In the rows, zero is written as 128.
Each run below is a few steps of one of 6 hidden systems, one row a step.
z_325, path 1:
[[132 165 147  96  99  58 160 101 111 137 160 185 172 108 183 125 130 147]
 [154 161 116 128 155  74 147  79  94  95 103 151 146 125 166 111  57 121]
 [150 128 107 177 152 118 132 127 106 100  83  92  91 130 125 113  77  83]
 [134 106  98 156 140 158  90 169 135 146  87 100  76 140  99  94 148 110]
 [125 124 152 139 144 168  98 182 146 167 147 122 128 134 120 124 184 142]
 [106 129 170  86 123 143 122 145 111 132 146 171 154 147 141 157 156 150]
 [136 154 122 100 112 133 141  94  93 100 144 138 169 137 146 175 121 134]
 [148 134 115 119  94 118 165  81 126 109 100 102 130 126 140 132 120 107]
 [142 131 108 132 146 136 144 101 164 128 104 100 118 119 106  82 116 131]
 [110 117 160 147 152 132 129 153 161 121 137 114 100 107 100 116 117 140]
 [100 101 124 125 119 123  90 152 127 127 133 156 109 118 101 152 127 152]]
z_283, path 2 (11 x 18):
[[106   4 129 143 110 157 109 160 122 149 101 185  90 130 115 129 135 128]
 [134  89 145 160 100 177 157 152  62 148 191 139 145 157 115 157 188 111]
 [104 183 162  64 105 115 145 119  94 130 146 171 141 191 149 134 185 124]
 [158 215 111 109 181 155  89 123 132 108 136 106 163 149 148 131 136 158]
 [146 156 180 114 167 116 125 112 155 116  60  81 107 130 123 105  86  98]
 [129  87  81 107 116 170 134 114 133 100  86 102 109  82  83 115 104 142]
 [111 105 149 157  68 120 159 148 138 122 137  97 117  74 139 177 138 118]
 [ 88  93 133 130  98 120 123 101 163 149 130 180 152 137 146 143 152 184]
 [141 150 135 190 163 125 154 104 111 146 185 120 179 151 130 136 117 126]
 [108 149 111  87 132  75 143 101 106 130 118 163 118 172 123 103  95  87]
 [159 149  41 129 145 140  80 159 127 115 154 108 114 122 133 132 122 111]]
z_862, path 3 (11 x 18):
[[155 125 123 124  99  92 151 130  88 135 134 153 128  85 139 106 126 126]
 [138 120 128 158 128 122 136 142 110 118  89 142 123  88 171 115 113 143]
 [109 113 137 172 152 160 128 132 118 131  68 125 135 141 146 123 116 138]
 [ 76 125 116 141 144 172 141 132 114 138 107 112 142 171 112 141 126 112]
 [ 81 153 104  89 127 150 136 143 142 125 153 108 135 157 126 159 137 103]
 [138 159 131  75 139 128 116 130 179 113 176 120 135 135 142 140 136 126]
 [191 136 160 100 142 104 118 101 151 110 173 132 120 128 112 118 124 130]
 [188 111 138 128 101  88 127  97  96 110 134 140  96 111  88 114 126 131]
 [152 106 105 166  75  96 116 126  92 132  93 131  97  78 122 115 142 148]
 [105 107 128 187 112 130 126 145 124 169  68 131 131  89 154 111 144 159]
 [ 59 114 146 172 156 162 156 143 119 170  87 139 169 135 139 124 115 144]]
z_808, path 4, 11 rows:
[[114 134 136 124 122  92 132 104 153 118 143 112 128 140 117 161  91  95]
 [115 130  81 132 120 110 135 105 149 133 149 115 108 153  97 115 124 108]
 [126 136 102 141 125 115 135 155 147 139 171 113  95 107 104 101 143 120]
 [119 123 116 120 124 106 110 151 137 125 133 163  88 104 122  93 141 162]
 [151 114 125 159 132 112  99 140  98 123 133 159 123  98 130 129 119 160]
 [144 106 135 152 120 115 122 131  76 141  85 154 125 133 142 118 127 119]
 [129 130 111 160 148 166 151 126  96 138  96 125 156 142 161 118 126 120]
 [112 143 157 111 155 157 140 156 130 131 113 118 145 147 164 135 125 101]
 [119 143 131  83 156 155 114 115 151 112 134 133 151 169 135 148 123 131]
 [158 143 145  91 127 127 113 119 133 122 173 109 133 147  94 158 138 105]
 [144 137 117  91  89 123 141  99 136 120 137 118 101 131  87 110 164 131]]
z_499, path 5:
[[147 116 133 101 107 116 147 103 111 104 107 185 116  91 137  80 142 193]
 [145 143 121 180 124 118 132 116  92  67 120 109 125  77 148 168  89 158]
 [102  99 118 170 105 120 101 118  94 148  31 135 126 149 151 154 113 113]
 [ 99 122  75 178 177 177 122 157 122 183 129  96 178 130 113 129 104 108]
 [ 56 125 181 104 146 128 165 184 136 171 152 144 135 157 133 126 128  72]
 [103 143  94  44 153 148 113 134 190 110 192 160 139 155 139 139 133 141]
 [200 149 174 102 113 104 134  92 159  90 192 105 107 175 129 151 152  88]
 [199 123 106  87 101 131 127  68 115 111  96 150  89 150  91  53 177 169]
 [183 166 133 184 110 122 151 133  84  85 127  79  90  40 100  99 140 171]
 [ 92 103 152 162  78  88  96 145 103 134  21 155  99  61 159 136 121 181]
 [100  89  87 207 157 151  80 135 123 154 105 109 197  74 136 198  55 153]]
z_829, path 6 (11 x 18):
[[106 115 150 158  84 117 107 167  95 120 119 115  86 104  98 169 156 130]
 [129 113 127 128  96 143  97 126 118 164 107 162 151 120 137 132 185 183]
 [135 134 162 151 145 125 168 126 119 180 142 138 186 127 163 108 135 120]
 [ 78 140 113  98 155 119 172 102 105 118 115 154 158 143 131 120  66 114]
 [124 148  57 136 141 143 109 139 141  96 153  97 132 131 152 172  96  98]
 [148 115 116 104 113 124  82 126 171 140  99 110  85 175 119 125 154  87]
 [152 118 149 112 147 167 139 136 157 123 168 115 100 128  74  87 165 151]
 [116 133 196 108  94  94 162 153 103 101 152 141  93  84 113 139 134 133]
 [143 127 127 122  99 111  94 101 109  97 106 169 140  86 152 159 129 202]
 [182 126 144 204 128 110 122 100 113 170 100 114 172 124 169 128 130 126]
 [ 80 116 111 153 160 144 172  99  97 163  73 140 152 157 103  73  97 122]]
z_499, path 7 (11 x 18):
[[123  84 125 103 137 153 135 131 124 127 105 126 111 119  80 109 101 114]
 [101 105 101 135  97 149 149 159 130 118 161 114 102 112 112 149 148 117]
 [117 119 126 148 101 116 120 128 159 144 137 147 124 140 165 138 170 150]
 [144 139 144 159 159 116 130  89 139 131 145 141 158 143 131 118 112 155]
 [116 147 142 111 134 102 152 108  84 116 116 139 123 143  97 118  99 112]
 [125 152  71 102 111 130 116 148 114 121 119 114 109 114 129 127 130 109]
 [160 119 136 145 124 121 105 155 153 148 125 113 119 113 160 127 144 108]
 [138  90 151 133 158 145 118 130 132 137 126 162 134 128 120 102 124 155]
 [107 132 142 126 130 141 153 129  89  94 158 136 129 127  99 155 116 137]
 [108 144 101 111  86 125 124 124 117 123 111 128 128 150 152 157 156 119]
 [161 146 114 151 144 138 116 115 159 152 120  96 156 130 150 118 138 126]]
z_862, path 8 (11 x 18):
[[ 93 102  90  92 125 161 120 195 128 163 151 138 137  99 123 132 133 103]
 [130 111 155 118 141 158 140 170 153 125 182 141 151 128 178 157 138 116]
 [155 124 167 112 147 150 156  99 122  86 154 159 140 179 154 136 138 136]
 [160 170 127 129 118 120 149  80  87  80 129 109 116 156 110 137 130 125]
 [149 161 107 105  88  99 108 112 129 120  81 101  94 108 115 112 145 128]
 [142 127 130 138 128 127  99 144 158 162  99 102 121  70 101  95 139 157]
 [108  73 169 148 127 128 133 140 133 174 114 134 142  99  98 128 115 130]
 [ 83  82 105 146 116 150 159 127 100 129 144 161 154 130 132 159 110 137]
 [ 99 142  93 154 121 133 153 124 136 111 143 129 146 158 193 163 123 114]
 [116 167 118 115 165 133 137 115 163 112 127 135 126 178 162  99 134 128]
 [138 175 150 107 174 114 120 127 129 110 151 110 106 150  82 110 110 116]]
z_808, path 9 (11 x 18):
[[126 156 124  65  59 150 126 123 104 147 111 126 158 106 129 153 200 154]
 [173 139 162 112  94 111 149  90 166 134 119 108 178  66 177 143 137 157]
 [117 110 190 129 130  95 175  70 151 109  85 131 135 113 125 124  71 133]
 [ 72 121  94 166 132 136 161  98 115  95 124 101 132 141  96 170  69 109]
 [ 85 127  75 146 101 115 118 162 154 151 145 104 103 155 143 158 140  68]
 [124 127  93 129 153 117 116 134 197 172 171 142 131 149 140  82 157 134]
 [132 149 166 104 171  98 128 156 117 133 186 162 115 108  85  85 113 142]
 [133 146  95  87 112 106 107 128  60  82 124 170  90 121 101 122 121 150]
 [202 122  90 167  94 129  95 133  94 111 117 112 110 102 161 144 154 127]
 [157  89 168 167 129 142 141 125 142 152  59 129 111 131 154  77 155 133]
 [ 81 118 162 157 174 188 160 131 110 131  99 125 168 119 110 126 100 163]]
z_829, path 10:
[[161 113 166 155 160 168 184  87 100 126 173 154 172 130 102  93 143 186]
 [ 78 175 149 157 105  79 196 126  52 105 115 122 136 109 147 150  91  97]
 [ 97 160  33 123 132 138  71 108 136 116  71 140 152 129 168 149 116 175]
 [165 124 128 178 167 130  91 152 186 202 131  78 149 161 152 122 140  66]
 [ 79  83 140  64 156 153 164 121 132 151 124 152 105 171  39  74 105  99]
 [117 143  92 103 110 159 157 187 118  66 233 112 105  76 120 176 132 113]
 [160 123 154  67  53  68  72 113 150 100  91 166  81 144 186 163 170 131]
 [234 132 166 161 170 154 116  69 156 122 144 121 158 126 119  84 159 207]
 [108 145 218 181 128  83 211 117  58 134  88  99 117  96  84  98  87  97]
 [ 46 135  39 139 119 154 109 134  84 100  72 150 143  72 125 150  94 210]
 [132 113  93 207 117 114  65 177 163 210 123 107 166 142 221 180 154  82]]
z_283, path 11, 11 rows:
[[140 139 198 146 178 147  93 170 192 159 173  93 154  99 118 143 133 144]
 [158  80 195  73 144 110 144  73 127 118 117 167 134 132  76 105  86 136]
 [193 134  71 137  85 132 157  90  62  75 154 112 130  94 128 149 121 125]
 [102 154 121 145  68  80 135 132 157 128  77 133  97 125 212 130 164 131]
 [ 84 127  96 190 189 173 111 144 167 160 120 139 151 131 129  89 136 194]
 [ 92 122 194 154 172 107 168 140  86 151 148 125 141 139  70 127  68  73]
 [127 100  59  44  90 118  93 111  74 117 134 171 129 142  91 166 105 100]
 [197 148 105 143  94 132  90 163 156 140 157  79 131 130 197 168 180  79]
 [119 119 168  95 156 148 146 125 214 142 101 155  98 167 148  47 181 156]
 [139 158 151 151 187 172 169 137  89  68 186 110 115  98  63 103 105 172]
 [111 142 184 103  69  45 108 106  73  83  73 145  91 107 112 180  93 127]]
z_325, path 12:
[[ 88 155 125 145 175 140 110 131 158 133 108 129 121 128 101  91 126 181]
 [ 90 125 179 153 130 113 102 159 137 136 140 118 135 115 121 188 111 126]
 [115  91  93  90  96 121  97 125 103 159 117 158 142 142 111 159 122 103]
 [158 136  91 131 118 140 168 131 116 148 181 105 161 123 147 126 145  90]
 [121 142 129  84 132 121 167 128 151 103 119 159  98 147 164  77 137 122]
 [154 166 132 139 175 126  94 112 150  78 146 119 120 137 128 136 106 161]
 [145  98 188 148  98  98 108 120 114 116 102 126  83 134  95 155 129 118]
 [145 118  89 129 117 146 108 118  88 165 109 122 137 105  70 101 146 149]
 [105 135 152 154 112 138 177 168 124 156 133 112 144  77 158 116 155 132]
 [ 78 124 105  99 148 139 114 134 144 126  91 177 149 137 176 125 108 157]
 [128 131 125 171 150 138 123 114 134 114 161 107 165 162 154 198 100 101]]

Name the system that made each run.
path 13 (2 x 18):
[[128 125 110 162 128 118 146  96 113 135 144  95 131 176  94 149 110  74]
 [103 151  63 101 104 144 142 129 121 119 123 111  94 145  89 103 155 119]]
 -> z_829
path 14 (2 x 18):
[[126 122 124 107 160 169 163 146 128 154 151 141 130 166 122  74 154 106]
 [119 163 143  80 152 140 142 161 100  81 174 135 104 133 109 130 122 118]]
 -> z_283
path 15:
[[109 155 133 108 106 123 135 148  93 115 134 162 125 105 143 126 163 169]
 [127 158 163 151 151 126 103 136 114 131 107 138 161 122 163 152 126 156]]
 -> z_283
path 16, 2 rows:
[[181  89  61 163 100  97 101 113  87 139 134 128  98  97  71 105 115 122]
 [123  91  97 176  72  98 125 178 116 175 105 140  86  84 148 101 165 116]]
 -> z_862
path 17 (2 x 18):
[[145 144 164 121 179 176 143 163 120 143 187 128 150 116  96  94 159 158]
 [ 83 141 181  82 101 123 141 157  96  75 124 176 105 109 152 161 138 163]]
 -> z_325
path 18:
[[ 56  88  76 126  61 187 141 136 102 113  90 135 113 140 123 175 169 146]
 [ 77 159 157 165 112 154 130 149 153 171 163  88 174 146 138 194 182 135]]
 -> z_283
path 19:
[[ 58 178 106  97 132 147 121  94 122  77  93  92 132 184 104 204  92 110]
 [132 167  56  62 123 137  71 107 212 132 140  80 137 151 120 156 137 111]]
 -> z_862
path 20:
[[135  90 123 141 126 110 114 108 123 120 111 184 106 128 125  99 126 174]
 [140 122 137 188 136 130 137 139  62 132 132 131 137 113 116 138 115 130]]
 -> z_808
path 21:
[[153  75 158 167 136 141 150 143 171 183 166 104 159 101 136 124 131 103]
 [ 75  83 151 101 142 138 187 117 127 116 152 202 129 150 123  96 117 156]]
 -> z_499
path 22:
[[123 111  59 168 181 181 164 167 151 140 178  99 121 101 100  71 112 121]
 [ 61 114 149 133 123 123 127 199 169 104 156 168  60 135 162 132 157 137]]
 -> z_325
path 23 (2 x 18):
[[147 117 155 147 100 126 140  93  98 147  93 147 158 115 143 127 151 160]
 [105 151 109 151 128 137 181 112  91 144 113 135 174 124 158 115 123 134]]
 -> z_283
path 24, 2 rows:
[[ 84 190 158 172 169 125 141 137 125 121 126 151 115 225 176 111 167 133]
 [110 207 159 103 161 106  69 112 119 121  99 106 131 201 105 166 125 107]]
 -> z_325
path 25 (2 x 18):
[[153 118 153 209 147 128  99 113 111 105  85 150  83 202 158 111 158 144]
 [115 171 130 170 183 146  91 134  76 141 108 124 133 144  64 104 133 172]]
 -> z_499
path 26:
[[114 158  64 142 112 120 176 115 100 127 125 101 140 106 130 112 110 106]
 [119 138 107 131 133 120 136 167 171 115 124 114  97 108 182 114 118 102]]
 -> z_808
path 27, 2 rows:
[[139  49  70  94  79 186 147 120 147 120 145 170 107 129 122 101 190 164]
 [150 145 155 217 110 130 186 110 129  88 192 109 121 115 159 144 163 168]]
 -> z_499
path 28 (2 x 18):
[[147 189 116 148 125  92 122 134  48  99 169 130 116 135 113 144 128 119]
 [158 158 123 120  85  87 109 132 104 138  61 116  96 113 156 105 154 111]]
 -> z_325
path 29 (2 x 18):
[[ 86 156 147 154 138 137 154 126 100 125 106 141 140  97 119 100 139 199]
 [ 75 168 148 130 118  97 119 130 124 110 103 112 146  92 144 186  87 141]]
 -> z_499
path 30:
[[207  86 162  98 148 135  43 184 141 129 154 140 133 105 156 173 113  99]
 [177  48 165 102 132 198 124 126  73 123 135 174 147 164 115 143 151 128]]
 -> z_499
path 31:
[[131 114 126 124 124 141 113 156 159 118 132  96  85 139 120 138 140  92]
 [139  98 129 133 122 140 102 132 160 149 139 140 109 142 106 114 166 149]]
 -> z_499
path 32, 2 rows:
[[125 126 126 140 134 139 107 135 151 141 178 150 154 118 135 141 157 181]
 [133 142 189 127 121  98 149  91 108 122 143 149 156 140 135 155 122 133]]
 -> z_499
